Turns, then the turns between two rows, first turn first; the first pair answered:
z_495:
[ 0.80  1.45 -0.07  0.59 -3.14 -2.72  2.40 -0.26  2.15 -1.08 -0.18 -1.81
 -1.01  0.16 -4.64 -2.21] -> [ 0.88 -0.35 -2.33 -1.41 -0.93 -2.04  3.16 -0.12  3.16 -1.14 -2.43 -0.72
 -0.71  1.88 -4.29 -1.31]
[-0.11  3.64 -0.99 -3.75 -3.63 -0.96  3.55  3.11 -0.83  0.65  1.45  4.43
  1.83  1.63 -1.91  1.61] -> [ 0.05  2.94 -1.58 -4.45 -1.53  0.11  2.95  2.98  0.56 -0.02  1.27  4.91
  1.98  2.37 -1.06  2.86]
[ 4.34 -2.04 -6.81 -7.69 -2.12  0.23  3.59  1.50  4.03 -0.06 -0.75  3.33
  4.58  4.83 -1.84  3.69] -> [ 3.24 -1.25 -2.51 -4.09  1.50  2.95 -0.34  2.47  7.44 -3.53  5.40  3.02
  4.91  2.33 -0.01  6.89]
z_465:
[ 1.05  0.76  0.33 -0.08 -1.70  0.46  1.31  1.28  0.42 -0.67  1.48  1.43
  2.61  0.48 -1.33  2.63] -> [-0.49  2.27  2.11  1.28 -1.20  0.07 -0.46  0.73  1.06 -0.60  2.66  0.07
  1.28 -1.04 -0.36  1.13]
[-1.17 -0.03 -0.95 -0.58 -1.59  0.00 -2.67 -2.20  1.43  0.83 -0.12 -2.91
 -1.81 -2.08  1.58 -1.31] -> [-0.45 -1.13 -3.19 -3.01 -0.32  0.85 -1.15 -1.90  1.34  0.63 -1.69 -0.99
 -1.30 -0.06  1.86 -0.43]
[ 2.00 -0.38 -0.92 -0.10 -4.21 -0.99  1.48  2.34 -3.80  0.59 -0.11  1.27
  1.09  0.03 -0.95  1.36] -> [-1.74  2.22  2.00  1.92 -2.66 -1.26 -1.15  1.25 -3.10  0.71  1.53 -0.81
 -0.49 -2.77  0.56 -1.30]
z_124:
[ 1.72  0.85  0.62  0.31 -0.50 -0.12 -2.02  0.28  4.25 -1.85  1.19  1.17
  0.19  0.35 -0.90  0.02] -> [ 1.27  1.41  0.94  0.42 -1.59 -0.70 -1.83  0.40  3.83 -1.59  1.24  0.51
 -0.08  0.06 -1.17 -0.98]
[-1.12  0.37  2.33 -0.95 -0.24  1.47 -1.07  1.52 -2.11 -1.76  2.07  0.99
  1.14 -0.10  0.57  0.77] -> [-1.08  0.20  1.65 -1.94  0.39  1.89 -1.11  1.73 -1.03 -2.21  1.71  1.66
  1.21  0.39  0.40  0.58]
[ 0.21 -0.49  2.04 -0.43  3.83 -0.40 -2.33  0.67 -3.11 -0.10  2.30 -3.14
 -1.96 -1.50  0.45  0.47] -> [ 0.71 -0.87  1.13 -1.90  5.31  0.44 -1.99  0.63 -1.93 -0.91  1.83 -1.80
 -1.67 -0.28  0.96  1.69]
[-1.37 -1.58  0.40 -1.09 -2.19 -0.60  0.16  0.57 -5.71  1.00  1.62  1.72
  1.15 -0.27  1.25  1.93] -> [-0.84 -2.26 -0.50 -2.35 -0.43  0.57  0.20  0.71 -4.45  0.20  1.26  2.83
  1.36  1.06  1.76  2.80]
z_406:
[ 1.68  0.07  0.20  1.38 -3.78 -3.48  1.10  1.17 -0.25  2.25  0.63 -2.82
 -0.42  0.73 -3.93 -3.17] -> [-0.78 -3.77  0.08  2.62  5.10  0.37 -1.97 -0.12  2.40  0.56  0.50 -3.54
 -1.71  0.25  0.69 -0.27]
[-4.19 -3.60 -1.94  3.27  5.13  0.48  0.50 -0.92 -1.12  2.53 -3.33 -1.84
  0.54 -0.85  2.86  0.09] -> [-5.81  3.59 -0.92 -3.11  1.84 -0.37  3.38  1.16 -3.20  2.29 -0.23  2.26
  2.41 -0.05  2.05 -0.90]
[-3.72  2.54 -2.08 -0.70 -0.32 -1.05 -1.56 -2.55  2.00  1.23  1.15 -1.67
 -1.20  0.54  0.13 -5.92] -> [-3.73  1.41 -2.45  0.20 -0.64 -1.40 -2.04 -2.94  2.42  1.47 -0.04 -2.37
 -1.52  0.19 -0.19 -5.72]
[-0.63  4.20 -2.75 -4.91 -1.68  0.21  1.46 -1.46  6.97  0.24 -2.71  0.60
  0.84  3.52 -2.04 -3.22] -> [ 1.10  0.04 -3.08 -0.57 -1.87 -0.35  0.41 -3.10  7.93  0.53 -5.14 -2.32
 -0.34  2.95 -2.58 -3.28]
z_351:
[ 1.49  0.59  0.91  1.89 -1.17 -1.78 -1.39  0.72  4.61 -0.33  1.92 -1.05
 -0.38 -0.78  0.46 -1.57] -> [ 0.08  1.70  0.98  1.66 -2.51 -3.47 -0.76  0.78  1.11  1.10  1.04 -1.58
 -0.91 -1.90  1.09 -3.72]
[-2.56  1.96 -2.49 -3.81 -0.89  1.14 -0.24 -4.96 -0.73  0.67 -2.09  2.56
 -3.56  4.63  1.96 -4.59] -> [-0.53 -0.15 -3.03 -4.36 -2.47  1.37  1.34 -3.21 -4.35  1.28 -1.98  4.39
 -1.98  4.69  1.55 -1.94]
[ 0.33 -0.75  0.77  2.17  2.64  2.36 -2.41  0.08 -1.09 -0.47  2.66  0.18
 -0.65 -1.18  1.46  1.32] -> [-0.58 -0.09  0.71  1.84  2.17  2.04 -2.74 -0.24 -1.26 -0.15  2.19 -0.23
 -1.36 -1.53  1.73  0.26]
[ 0.17  0.43  0.24 -0.31 -2.18 -0.24  1.03  0.48 -1.57  1.95  0.07 -1.01
  0.70 -1.27 -1.05  1.45] -> [ 1.53 -0.37 -0.01 -0.18 -1.45  0.54  1.07  0.46  1.24  0.57  0.33 -0.99
  1.03 -0.30 -1.60  2.69]

Between the rows of a pair lie 2 to 4 turns.
[ 3.49 -2.02 -0.85  3.47 -3.19 -2.89  1.72 -0.69  4.40  0.70 -3.02 -1.35
 -1.26  2.26 -4.59 -1.06] -> [ 1.51 -0.82 -0.93  3.03 -4.06 -4.28  2.10 -1.14  0.77  2.82 -3.27 -1.95
 -2.02  1.37 -4.11 -3.33]
z_351, z_351
[-0.89 -5.49 -1.06  1.76  4.71  2.58 -1.61 -1.51 -2.56  0.02 -2.39 -0.77
  0.50 -1.56  2.57  4.82] -> [ 2.52 -2.39 -1.30  1.55 -5.74 -1.81  1.79 -0.19 -5.49  2.33 -2.64 -0.55
  1.47 -1.20 -3.18  1.85]
z_406, z_406
[-2.83  1.75 -1.65 -5.29  3.83  2.16  1.73 -0.24 -1.89 -1.25 -1.50  2.05
 -2.42  1.33  1.81 -1.38] -> [-2.24  4.89  1.13 -2.02 -2.36 -0.79  1.08 -0.58 -2.34 -0.08  0.15 -0.37
 -2.98 -0.73 -1.45 -4.98]
z_495, z_406, z_465
[-1.33  0.52  0.79 -0.85  2.64  1.94 -0.24  1.65  1.57 -1.63  1.52  1.22
 -0.86  1.39  1.45  0.63] -> [ 0.19 -0.31  2.21  2.95 -2.12 -0.48 -0.26  1.73 -1.87  0.40  1.87 -1.34
 -1.11 -0.72 -0.49 -1.10]
z_495, z_351, z_406
[ 0.56 -0.28  0.19  3.30 -1.63 -1.20 -0.34 -1.54  1.95 -0.20 -0.12 -2.86
 -2.21 -1.04 -1.30 -2.23] -> [-2.11  3.25  1.08 -1.19 -0.41 -0.49  0.85  0.69 -3.28  0.10  2.84  0.77
 -0.22 -1.74  1.08 -0.58]
z_351, z_406, z_406, z_124
